In the data rows, 500 means zero.
Here are some points, one per row:
[378, 429, 406, 531, 574, 496, 445, 486, 527, 505, 413, 677, 623, 574,
 611, 156, 472, 576, 537, 301, 466, 573, 645, 598, 327, 634, 508, 419,
 713, 528, 542, 468]
[441, 506, 420, 444, 568, 361, 428, 545, 737, 659, 516, 515, 572, 493,
 534, 524, 495, 410, 412, 567, 380, 602, 217, 565, 412, 461, 423, 334,
 344, 551, 600, 397]
[556, 423, 454, 362, 374, 395, 389, 274, 603, 759, 739, 514, 354, 518,
 338, 052, 373, 309, 378, 738, 407, 648, 349, 401, 479, 592, 306, 150,
 802, 497, 470, 397]
[429, 516, 419, 342, 466, 415, 578, 576, 756, 725, 443, 652, 613, 605,
 521, 496, 472, 491, 700, 563, 593, 530, 483, 457, 313, 460, 260, 192,
 255, 561, 321, 438]
[480, 599, 405, 434, 385, 436, 436, 316, 705, 619, 410, 427, 607, 648,
 233, 458, 404, 562, 447, 422, 648, 499, 544, 686, 403, 582, 412, 360,
 513, 566, 367, 503]
[379, 507, 461, 571, 558, 375, 725, 638, 503, 473, 564, 567, 648, 703,
 506, 545, 453, 579, 352, 608, 594, 465, 572, 395, 521, 610, 591, 379,
 779, 542, 526, 447]
[650, 623, 419, 439, 587, 515, 465, 408, 672, 694, 402, 539, 558, 642,
 415, 361, 394, 394, 428, 409, 317, 573, 535, 411, 381, 536, 567, 358,
 226, 386, 550, 411]
[663, 463, 473, 359, 227, 512, 366, 563, 442, 635, 601, 467, 196, 317,
 432, 425, 588, 614, 561, 563, 926, 412, 615, 423, 387, 471, 508, 562,
 501, 603, 262, 617]
[473, 660, 382, 512, 666, 374, 436, 611, 593, 600, 348, 540, 447, 693,
 473, 765, 500, 522, 246, 554, 553, 422, 655, 469, 258, 459, 339, 458,
 472, 527, 641, 409]
[493, 454, 499, 453, 342, 218, 436, 415, 591, 711, 478, 471, 342, 424,
 608, 461, 482, 513, 507, 536, 576, 579, 374, 552, 432, 490, 407, 318,
 494, 604, 440, 575]
[477, 336, 499, 432, 353, 553, 621, 516, 654, 557, 352, 504, 505, 720,
 575, 508, 532, 410, 350, 680, 679, 532, 451, 473, 405, 645, 450, 339,
 571, 363, 360, 455]
[456, 539, 283, 420, 476, 466, 540, 556, 651, 380, 420, 358, 428, 565,
 646, 509, 519, 310, 526, 555, 605, 496, 736, 448, 461, 550, 543, 322,
 549, 511, 404, 479]
[544, 423, 630, 702, 421, 401, 757, 521, 319, 631, 668, 259, 409, 356,
 948, 218, 635, 389, 323, 762, 556, 520, 349, 498, 382, 644, 646, 107,
 583, 491, 434, 637]
[549, 447, 347, 571, 473, 394, 555, 612, 711, 558, 447, 519, 406, 579,
 725, 542, 414, 560, 726, 527, 457, 544, 487, 503, 336, 523, 514, 334,
 347, 587, 536, 465]
[449, 569, 590, 655, 414, 515, 630, 551, 662, 544, 479, 587, 441, 565,
 447, 422, 443, 488, 533, 601, 632, 562, 466, 450, 339, 592, 465, 409,
 470, 568, 415, 506]
[509, 548, 334, 552, 622, 661, 383, 504, 549, 431, 476, 659, 573, 508,
 537, 499, 477, 592, 497, 399, 553, 449, 391, 427, 451, 634, 501, 522,
 655, 491, 475, 338]
[363, 614, 347, 385, 551, 430, 530, 523, 776, 671, 401, 641, 520, 669,
 533, 327, 362, 432, 544, 590, 503, 534, 740, 460, 388, 580, 423, 195,
 418, 625, 557, 479]
[500, 557, 564, 502, 355, 439, 531, 495, 687, 736, 606, 691, 371, 532,
 350, 436, 488, 530, 623, 585, 751, 563, 456, 510, 436, 722, 511, 429,
 493, 575, 663, 414]
[509, 455, 567, 431, 500, 506, 490, 394, 513, 616, 526, 365, 581, 664,
 541, 511, 470, 303, 393, 635, 540, 407, 439, 410, 429, 697, 431, 318,
 515, 479, 388, 636]
[451, 518, 448, 255, 599, 425, 391, 771, 552, 566, 473, 568, 389, 614,
 468, 642, 330, 562, 409, 438, 523, 526, 497, 435, 431, 496, 544, 458,
 670, 676, 489, 510]
[478, 513, 399, 642, 459, 593, 500, 625, 634, 566, 367, 368, 298, 637,
 609, 598, 403, 612, 516, 406, 550, 403, 584, 448, 517, 573, 528, 521,
 404, 654, 546, 416]
[577, 533, 575, 431, 543, 268, 780, 701, 496, 853, 561, 476, 441, 551,
 681, 602, 542, 363, 368, 656, 525, 659, 489, 490, 520, 617, 476, 475,
 590, 485, 455, 582]
[352, 598, 516, 570, 563, 500, 508, 583, 557, 306, 477, 602, 462, 636,
 477, 336, 399, 618, 528, 421, 321, 580, 666, 394, 427, 638, 342, 460,
 389, 455, 328, 385]
[518, 503, 483, 393, 581, 421, 790, 496, 656, 482, 359, 492, 578, 655,
 662, 447, 493, 460, 664, 603, 436, 478, 689, 495, 464, 466, 528, 422,
 324, 632, 433, 440]
[505, 512, 354, 493, 501, 382, 550, 574, 552, 522, 586, 440, 423, 565,
 340, 510, 378, 458, 476, 476, 613, 349, 619, 455, 394, 626, 618, 506,
 633, 416, 526, 373]
[474, 375, 330, 351, 599, 581, 354, 273, 555, 590, 480, 550, 607, 704,
 488, 328, 292, 382, 114, 589, 491, 764, 442, 352, 492, 542, 579, 299,
 694, 262, 502, 469]
[611, 582, 510, 493, 345, 623, 607, 633, 548, 705, 613, 375, 210, 433,
 455, 713, 643, 314, 657, 790, 875, 575, 568, 473, 579, 736, 575, 514,
 728, 615, 570, 353]
[473, 542, 373, 680, 565, 456, 512, 652, 463, 518, 389, 452, 365, 507,
 739, 568, 437, 545, 339, 463, 348, 595, 448, 514, 429, 709, 471, 468,
 684, 601, 553, 493]
[561, 517, 445, 337, 242, 698, 382, 524, 369, 491, 513, 522, 279, 391,
 508, 420, 423, 627, 449, 432, 858, 547, 625, 501, 352, 467, 658, 494,
 437, 676, 444, 561]
[618, 518, 620, 331, 396, 352, 615, 825, 523, 708, 573, 456, 419, 508,
 507, 611, 654, 336, 419, 664, 505, 695, 443, 525, 581, 486, 461, 577,
 386, 650, 413, 415]
[512, 432, 506, 432, 649, 591, 488, 525, 530, 526, 439, 430, 447, 710,
 627, 365, 448, 671, 429, 631, 578, 594, 487, 603, 357, 557, 414, 304,
 640, 555, 486, 483]
[329, 352, 586, 517, 521, 785, 714, 460, 493, 620, 572, 209, 770, 521,
 823, 272, 481, 464, 518, 728, 669, 324, 316, 201, 367, 577, 512, 306,
 576, 296, 411, 702]
[396, 558, 522, 369, 607, 512, 350, 590, 548, 366, 402, 517, 630, 540,
 505, 425, 423, 620, 524, 180, 368, 636, 576, 616, 462, 555, 421, 399,
 609, 477, 377, 297]
[468, 380, 560, 267, 502, 597, 584, 469, 663, 485, 496, 336, 564, 716,
 552, 493, 418, 624, 401, 553, 600, 516, 453, 426, 412, 501, 454, 275,
 403, 619, 440, 504]
[471, 526, 653, 574, 246, 295, 585, 525, 567, 751, 717, 265, 101, 412,
 436, 834, 439, 423, 601, 742, 826, 497, 548, 612, 487, 842, 482, 456,
 801, 545, 698, 196]
[485, 466, 531, 483, 468, 605, 714, 382, 727, 414, 495, 437, 706, 425,
 538, 303, 397, 343, 527, 600, 540, 348, 584, 444, 302, 627, 513, 282,
 554, 422, 535, 592]
[408, 534, 447, 377, 389, 659, 339, 354, 711, 749, 438, 636, 564, 562,
 073, 444, 222, 408, 490, 455, 542, 550, 639, 536, 296, 668, 274, 431,
 217, 467, 742, 457]
[466, 605, 411, 552, 649, 313, 591, 551, 675, 345, 511, 715, 618, 689,
 498, 239, 323, 455, 625, 219, 370, 641, 661, 510, 346, 514, 395, 563,
 471, 524, 329, 440]
[516, 574, 437, 450, 484, 463, 489, 544, 485, 365, 512, 571, 615, 546,
 671, 428, 419, 555, 347, 188, 467, 655, 708, 301, 386, 495, 506, 640,
 617, 548, 382, 315]
[535, 531, 444, 231, 365, 340, 353, 319, 474, 607, 631, 567, 492, 570,
 405, 449, 416, 381, 653, 451, 680, 540, 533, 466, 503, 462, 639, 296,
 544, 571, 343, 565]
[164, 413, 445, 367, 555, 208, 656, 682, 728, 639, 418, 517, 516, 534,
 552, 540, 298, 405, 709, 389, 506, 453, 469, 503, 310, 600, 297, 237,
 116, 538, 415, 466]
[408, 548, 414, 620, 576, 544, 301, 498, 524, 504, 454, 663, 563, 564,
 356, 395, 303, 639, 455, 532, 564, 514, 604, 516, 361, 779, 399, 498,
 323, 517, 463, 362]
[449, 356, 473, 434, 432, 578, 456, 521, 613, 625, 586, 483, 464, 489,
 543, 365, 344, 650, 458, 343, 583, 498, 558, 552, 365, 567, 511, 435,
 599, 467, 474, 443]
[420, 611, 458, 465, 641, 632, 473, 482, 715, 433, 468, 619, 685, 490,
 485, 288, 357, 580, 460, 443, 387, 427, 591, 420, 387, 660, 457, 465,
 569, 454, 387, 496]
[351, 373, 683, 691, 471, 465, 688, 271, 512, 544, 641, 120, 810, 583,
 836, 357, 491, 346, 322, 963, 481, 359, 453, 331, 413, 765, 562, 185,
 518, 435, 396, 661]
[343, 577, 392, 595, 576, 440, 515, 659, 560, 491, 400, 485, 489, 634,
 477, 565, 405, 573, 422, 520, 398, 523, 496, 401, 383, 750, 464, 413,
 384, 563, 586, 443]
[374, 489, 402, 440, 733, 528, 538, 576, 645, 391, 458, 684, 650, 524,
 559, 387, 455, 493, 383, 236, 415, 487, 480, 402, 435, 598, 431, 591,
 660, 378, 363, 440]
[480, 413, 517, 337, 382, 615, 673, 422, 543, 498, 392, 502, 586, 561,
 469, 476, 582, 353, 463, 676, 538, 480, 493, 587, 332, 512, 381, 206,
 384, 481, 469, 613]
[579, 506, 449, 444, 576, 468, 436, 517, 483, 565, 507, 491, 656, 594,
 530, 405, 458, 635, 398, 659, 627, 536, 430, 516, 354, 556, 400, 225,
 472, 500, 433, 580]
[338, 544, 315, 448, 515, 578, 571, 635, 678, 481, 315, 451, 338, 588,
 787, 424, 561, 557, 624, 531, 496, 471, 590, 490, 351, 620, 297, 209,
 383, 679, 471, 358]
[486, 561, 446, 579, 529, 595, 370, 657, 640, 402, 448, 577, 377, 513,
 500, 649, 486, 652, 406, 481, 698, 467, 737, 390, 335, 558, 444, 508,
 393, 558, 452, 532]
Along one direction, these points spread out more than along any other. Take the direction at right angles to it along which they spread out most. Go by this last direction. How far along it is each point below, from 0 to 99? The average is 50, and the first point in the table lies past the average. One standard deviation of the points above along it is 16.
[517, 627, 410, 570, 536, 578, 672, 417, 701, 336, 454, 454, 601, 600,
 572, 341, 442, 636, 409, 262, 308, 647, 461, 378, 305, 597, 438, 564,
 572, 497, 431, 457] 65
[468, 633, 569, 553, 503, 355, 590, 691, 577, 475, 638, 238, 318, 448,
 370, 513, 486, 403, 419, 534, 581, 580, 508, 542, 406, 721, 351, 379,
 529, 551, 658, 484] 37
[665, 478, 473, 306, 122, 535, 501, 429, 356, 622, 559, 603, 004, 374,
 554, 279, 342, 621, 585, 418, 895, 473, 595, 604, 397, 465, 574, 501,
 420, 725, 360, 720] 19
[497, 404, 437, 468, 413, 620, 423, 439, 464, 428, 615, 418, 517, 606,
 575, 334, 384, 424, 338, 605, 546, 593, 453, 630, 497, 598, 520, 249,
 587, 582, 436, 560] 60
[295, 749, 410, 675, 473, 346, 441, 743, 617, 485, 390, 520, 485, 708,
 227, 667, 491, 597, 595, 442, 562, 386, 611, 470, 384, 614, 494, 524,
 234, 617, 445, 467] 30
[525, 483, 473, 486, 055, 545, 661, 534, 528, 388, 606, 446, 253, 374,
 592, 600, 386, 652, 420, 600, 692, 347, 680, 606, 360, 545, 509, 530,
 509, 556, 488, 540] 29
[626, 546, 477, 566, 512, 428, 324, 535, 292, 647, 588, 684, 204, 615,
 259, 573, 436, 458, 089, 441, 337, 609, 558, 445, 527, 636, 498, 605,
 481, 406, 635, 500] 32
[650, 616, 396, 446, 505, 481, 446, 662, 360, 618, 563, 684, 286, 365,
 654, 506, 423, 458, 289, 388, 553, 642, 528, 470, 549, 625, 779, 549,
 546, 551, 456, 421] 32
[400, 406, 553, 582, 488, 347, 683, 306, 431, 516, 506, 476, 738, 529,
 522, 422, 363, 221, 549, 643, 506, 437, 558, 641, 313, 610, 573, 293,
 557, 567, 433, 525] 67
[310, 629, 565, 649, 497, 359, 465, 676, 585, 511, 440, 554, 497, 718,
 523, 662, 437, 697, 549, 510, 500, 427, 690, 359, 305, 575, 440, 500,
 281, 483, 533, 453] 41
[395, 502, 585, 255, 382, 584, 600, 697, 514, 544, 462, 387, 410, 529,
 637, 587, 571, 624, 406, 595, 774, 508, 555, 407, 434, 485, 513, 549,
 391, 636, 460, 469] 35
[481, 460, 471, 628, 572, 322, 503, 507, 818, 721, 435, 708, 415, 589,
 382, 469, 451, 557, 457, 422, 579, 571, 656, 504, 497, 568, 410, 400,
 433, 465, 516, 511] 41
[382, 514, 567, 658, 460, 419, 508, 446, 651, 546, 461, 512, 556, 693,
 650, 411, 463, 483, 446, 567, 503, 453, 508, 429, 402, 576, 475, 200,
 810, 620, 423, 531] 63
